128 stands for zero in the data rows.
Here is a table of points, one per row:
[132, 122, 136, 158, 127, 98, 155, 174, 135, 89, 147, 148, 110, 167, 153, 173, 176, 104, 162, 154, 84, 82, 96, 88, 130, 133, 157, 112, 91, 171, 106, 128, 163, 126, 103, 120, 145, 135, 140, 117, 120]
[121, 128, 116, 137, 172, 138, 174, 105, 90, 197, 53, 184, 81, 127, 114, 121, 115, 93, 70, 199, 108, 90, 154, 122, 115, 149, 133, 135, 139, 135, 105, 120, 116, 139, 110, 107, 120, 120, 115, 99, 127]
[109, 78, 120, 92, 78, 143, 120, 127, 136, 95, 137, 104, 138, 87, 72, 130, 93, 152, 131, 123, 104, 98, 93, 99, 126, 197, 165, 158, 155, 113, 185, 148, 131, 131, 129, 136, 217, 151, 93, 135, 152]
[177, 127, 176, 111, 119, 143, 142, 112, 144, 138, 167, 134, 141, 165, 111, 105, 109, 152, 153, 143, 100, 65, 159, 141, 139, 134, 72, 122, 189, 148, 197, 101, 143, 142, 164, 180, 130, 192, 164, 96, 104]
[97, 117, 109, 150, 70, 130, 138, 120, 141, 126, 108, 100, 117, 133, 98, 179, 125, 149, 110, 92, 153, 120, 171, 195, 137, 84, 155, 99, 124, 136, 139, 118, 113, 160, 128, 66, 188, 113, 150, 86, 116]
[116, 160, 149, 140, 135, 129, 140, 101, 129, 169, 101, 159, 93, 144, 146, 111, 121, 128, 97, 142, 179, 138, 146, 104, 114, 87, 196, 128, 45, 131, 144, 172, 168, 122, 209, 228, 167, 130, 152, 187, 108]
[107, 140, 131, 130, 130, 124, 131, 112, 145, 121, 90, 76, 106, 120, 60, 163, 173, 148, 132, 87, 129, 109, 160, 193, 56, 197, 83, 96, 114, 165, 64, 119, 140, 120, 129, 144, 121, 121, 100, 159, 126]
[113, 147, 144, 113, 94, 124, 72, 154, 149, 131, 111, 120, 142, 110, 149, 125, 89, 66, 138, 106, 101, 149, 99, 111, 106, 133, 75, 180, 55, 150, 116, 65, 44, 92, 147, 129, 133, 160, 150, 67, 76]
[150, 137, 99, 127, 195, 126, 103, 126, 82, 129, 172, 128, 136, 171, 93, 128, 136, 121, 117, 131, 91, 123, 141, 144, 118, 100, 135, 131, 33, 78, 210, 133, 114, 86, 111, 97, 107, 150, 104, 186, 110]
[173, 125, 93, 122, 172, 103, 102, 166, 167, 202, 116, 107, 139, 128, 161, 125, 81, 116, 143, 90, 112, 182, 114, 161, 74, 139, 138, 106, 146, 119, 84, 122, 136, 79, 71, 136, 183, 178, 129, 100, 174]
[83, 91, 137, 102, 139, 96, 108, 145, 122, 114, 151, 105, 139, 157, 118, 124, 111, 122, 130, 142, 82, 131, 124, 110, 112, 41, 115, 95, 183, 93, 98, 147, 58, 205, 117, 194, 93, 150, 105, 151, 71]
[144, 139, 120, 117, 127, 144, 131, 152, 140, 125, 114, 140, 149, 125, 154, 132, 127, 125, 143, 119, 117, 152, 115, 168, 189, 165, 156, 130, 137, 150, 114, 76, 107, 248, 127, 101, 105, 176, 142, 230, 150]
[156, 144, 98, 152, 134, 124, 111, 136, 132, 85, 58, 155, 137, 83, 161, 132, 178, 175, 113, 111, 132, 126, 139, 84, 116, 159, 109, 100, 116, 85, 116, 158, 146, 152, 158, 120, 122, 140, 110, 95, 110]
[103, 96, 102, 115, 127, 136, 172, 56, 99, 189, 62, 158, 172, 116, 84, 138, 171, 107, 143, 99, 140, 180, 148, 40, 131, 117, 115, 140, 166, 144, 145, 107, 140, 119, 118, 124, 138, 105, 155, 144, 124]
[144, 117, 112, 83, 81, 85, 132, 107, 117, 115, 133, 115, 109, 87, 144, 133, 98, 146, 142, 144, 127, 112, 110, 165, 168, 130, 116, 106, 134, 95, 100, 162, 113, 90, 135, 110, 79, 140, 197, 176, 159]
[144, 123, 84, 98, 123, 126, 156, 142, 118, 121, 125, 129, 157, 97, 140, 140, 102, 168, 140, 137, 123, 132, 93, 177, 190, 123, 59, 120, 125, 187, 98, 170, 172, 103, 170, 127, 149, 97, 67, 120, 96]
[165, 123, 147, 117, 131, 146, 139, 120, 126, 92, 143, 118, 142, 106, 141, 120, 113, 152, 136, 157, 111, 107, 89, 151, 127, 92, 90, 109, 87, 27, 105, 45, 131, 155, 86, 162, 168, 46, 155, 159, 145]
[138, 111, 139, 124, 142, 127, 61, 134, 136, 93, 144, 125, 126, 133, 102, 123, 70, 130, 128, 134, 93, 84, 121, 89, 102, 85, 108, 162, 209, 154, 128, 98, 132, 134, 220, 101, 126, 110, 130, 147, 194]
[128, 162, 110, 148, 101, 148, 131, 146, 137, 116, 125, 117, 137, 106, 127, 147, 163, 118, 125, 105, 120, 121, 105, 154, 138, 101, 203, 189, 229, 87, 109, 98, 184, 32, 121, 141, 98, 138, 125, 153, 57]
[106, 189, 135, 154, 162, 63, 137, 89, 122, 101, 210, 208, 149, 182, 169, 96, 149, 149, 113, 125, 184, 153, 102, 137, 75, 176, 116, 159, 162, 143, 137, 156, 121, 152, 116, 114, 149, 91, 170, 111, 127]
[113, 59, 125, 133, 77, 174, 158, 152, 136, 103, 130, 152, 152, 145, 159, 178, 95, 127, 135, 148, 119, 157, 129, 164, 95, 142, 117, 114, 107, 116, 113, 165, 144, 94, 145, 107, 77, 139, 126, 130, 150]
[121, 130, 160, 112, 105, 153, 148, 199, 114, 123, 139, 161, 79, 162, 143, 54, 195, 167, 141, 115, 132, 118, 111, 125, 115, 116, 143, 126, 122, 147, 129, 137, 113, 95, 118, 104, 135, 116, 132, 129, 125]
[150, 131, 130, 177, 111, 108, 116, 74, 133, 152, 199, 165, 147, 160, 113, 57, 124, 106, 109, 120, 173, 124, 162, 117, 150, 104, 92, 180, 62, 109, 140, 150, 139, 127, 70, 122, 111, 152, 62, 168, 141]
[117, 150, 149, 163, 165, 141, 159, 134, 144, 117, 97, 134, 117, 144, 114, 161, 163, 102, 142, 102, 115, 124, 143, 132, 213, 164, 114, 155, 132, 63, 91, 207, 72, 119, 158, 152, 138, 108, 119, 95, 190]
[166, 141, 95, 128, 108, 128, 125, 131, 143, 119, 130, 129, 136, 83, 133, 143, 112, 138, 135, 111, 137, 120, 95, 146, 121, 77, 164, 94, 150, 190, 173, 125, 48, 171, 96, 221, 61, 97, 95, 113, 153]
[133, 157, 141, 141, 107, 144, 79, 167, 157, 210, 142, 64, 108, 102, 161, 119, 82, 67, 131, 94, 104, 146, 113, 105, 121, 188, 100, 122, 127, 141, 171, 159, 127, 168, 127, 93, 112, 61, 150, 127, 72]
[142, 136, 158, 130, 136, 148, 104, 20, 89, 121, 207, 126, 157, 175, 95, 59, 101, 113, 119, 132, 148, 176, 141, 78, 149, 160, 177, 41, 128, 130, 89, 96, 126, 92, 151, 91, 123, 115, 94, 88, 117]
[136, 104, 160, 96, 131, 129, 112, 127, 135, 123, 83, 109, 128, 142, 96, 136, 101, 160, 141, 115, 105, 131, 157, 168, 148, 92, 188, 175, 107, 146, 118, 149, 188, 173, 78, 90, 110, 87, 145, 47, 142]
[117, 134, 108, 141, 117, 124, 86, 149, 106, 110, 79, 120, 89, 182, 181, 147, 153, 146, 69, 184, 177, 135, 166, 92, 161, 140, 124, 123, 134, 135, 137, 127, 126, 101, 112, 150, 139, 102, 127, 141, 147]
[104, 132, 127, 98, 152, 98, 170, 192, 141, 132, 158, 128, 145, 64, 167, 140, 172, 58, 177, 152, 146, 114, 186, 138, 112, 130, 152, 118, 132, 125, 143, 111, 153, 114, 134, 107, 133, 114, 112, 110, 148]
[151, 69, 104, 153, 179, 159, 116, 124, 73, 107, 180, 70, 126, 99, 74, 95, 165, 101, 78, 160, 198, 155, 92, 118, 127, 132, 108, 139, 123, 156, 147, 126, 145, 150, 137, 127, 114, 194, 171, 103, 132]
[39, 180, 183, 136, 149, 137, 168, 100, 158, 131, 84, 108, 92, 94, 162, 163, 132, 192, 154, 123, 152, 141, 121, 77, 123, 109, 121, 133, 133, 128, 143, 104, 143, 105, 102, 97, 102, 169, 109, 128, 132]
There is one direction along which these points spread out most. Take the direction at right angles to it along which they spread out most. Go by this last direction. Where along it does each point below lie, from 0 to 99? The average is 50, and the first point in the table lies past the average. One standard deviation of the points above along it is 16.
[109, 78, 120, 92, 78, 143, 120, 127, 136, 95, 137, 104, 138, 87, 72, 130, 93, 152, 131, 123, 104, 98, 93, 99, 126, 197, 165, 158, 155, 113, 185, 148, 131, 131, 129, 136, 217, 151, 93, 135, 152] 39
[116, 160, 149, 140, 135, 129, 140, 101, 129, 169, 101, 159, 93, 144, 146, 111, 121, 128, 97, 142, 179, 138, 146, 104, 114, 87, 196, 128, 45, 131, 144, 172, 168, 122, 209, 228, 167, 130, 152, 187, 108] 70
[106, 189, 135, 154, 162, 63, 137, 89, 122, 101, 210, 208, 149, 182, 169, 96, 149, 149, 113, 125, 184, 153, 102, 137, 75, 176, 116, 159, 162, 143, 137, 156, 121, 152, 116, 114, 149, 91, 170, 111, 127] 55
[144, 123, 84, 98, 123, 126, 156, 142, 118, 121, 125, 129, 157, 97, 140, 140, 102, 168, 140, 137, 123, 132, 93, 177, 190, 123, 59, 120, 125, 187, 98, 170, 172, 103, 170, 127, 149, 97, 67, 120, 96] 51
[107, 140, 131, 130, 130, 124, 131, 112, 145, 121, 90, 76, 106, 120, 60, 163, 173, 148, 132, 87, 129, 109, 160, 193, 56, 197, 83, 96, 114, 165, 64, 119, 140, 120, 129, 144, 121, 121, 100, 159, 126] 63
[150, 131, 130, 177, 111, 108, 116, 74, 133, 152, 199, 165, 147, 160, 113, 57, 124, 106, 109, 120, 173, 124, 162, 117, 150, 104, 92, 180, 62, 109, 140, 150, 139, 127, 70, 122, 111, 152, 62, 168, 141] 44
[144, 139, 120, 117, 127, 144, 131, 152, 140, 125, 114, 140, 149, 125, 154, 132, 127, 125, 143, 119, 117, 152, 115, 168, 189, 165, 156, 130, 137, 150, 114, 76, 107, 248, 127, 101, 105, 176, 142, 230, 150] 36
[132, 122, 136, 158, 127, 98, 155, 174, 135, 89, 147, 148, 110, 167, 153, 173, 176, 104, 162, 154, 84, 82, 96, 88, 130, 133, 157, 112, 91, 171, 106, 128, 163, 126, 103, 120, 145, 135, 140, 117, 120] 61
[113, 147, 144, 113, 94, 124, 72, 154, 149, 131, 111, 120, 142, 110, 149, 125, 89, 66, 138, 106, 101, 149, 99, 111, 106, 133, 75, 180, 55, 150, 116, 65, 44, 92, 147, 129, 133, 160, 150, 67, 76] 33
[144, 117, 112, 83, 81, 85, 132, 107, 117, 115, 133, 115, 109, 87, 144, 133, 98, 146, 142, 144, 127, 112, 110, 165, 168, 130, 116, 106, 134, 95, 100, 162, 113, 90, 135, 110, 79, 140, 197, 176, 159] 43
[117, 150, 149, 163, 165, 141, 159, 134, 144, 117, 97, 134, 117, 144, 114, 161, 163, 102, 142, 102, 115, 124, 143, 132, 213, 164, 114, 155, 132, 63, 91, 207, 72, 119, 158, 152, 138, 108, 119, 95, 190] 70
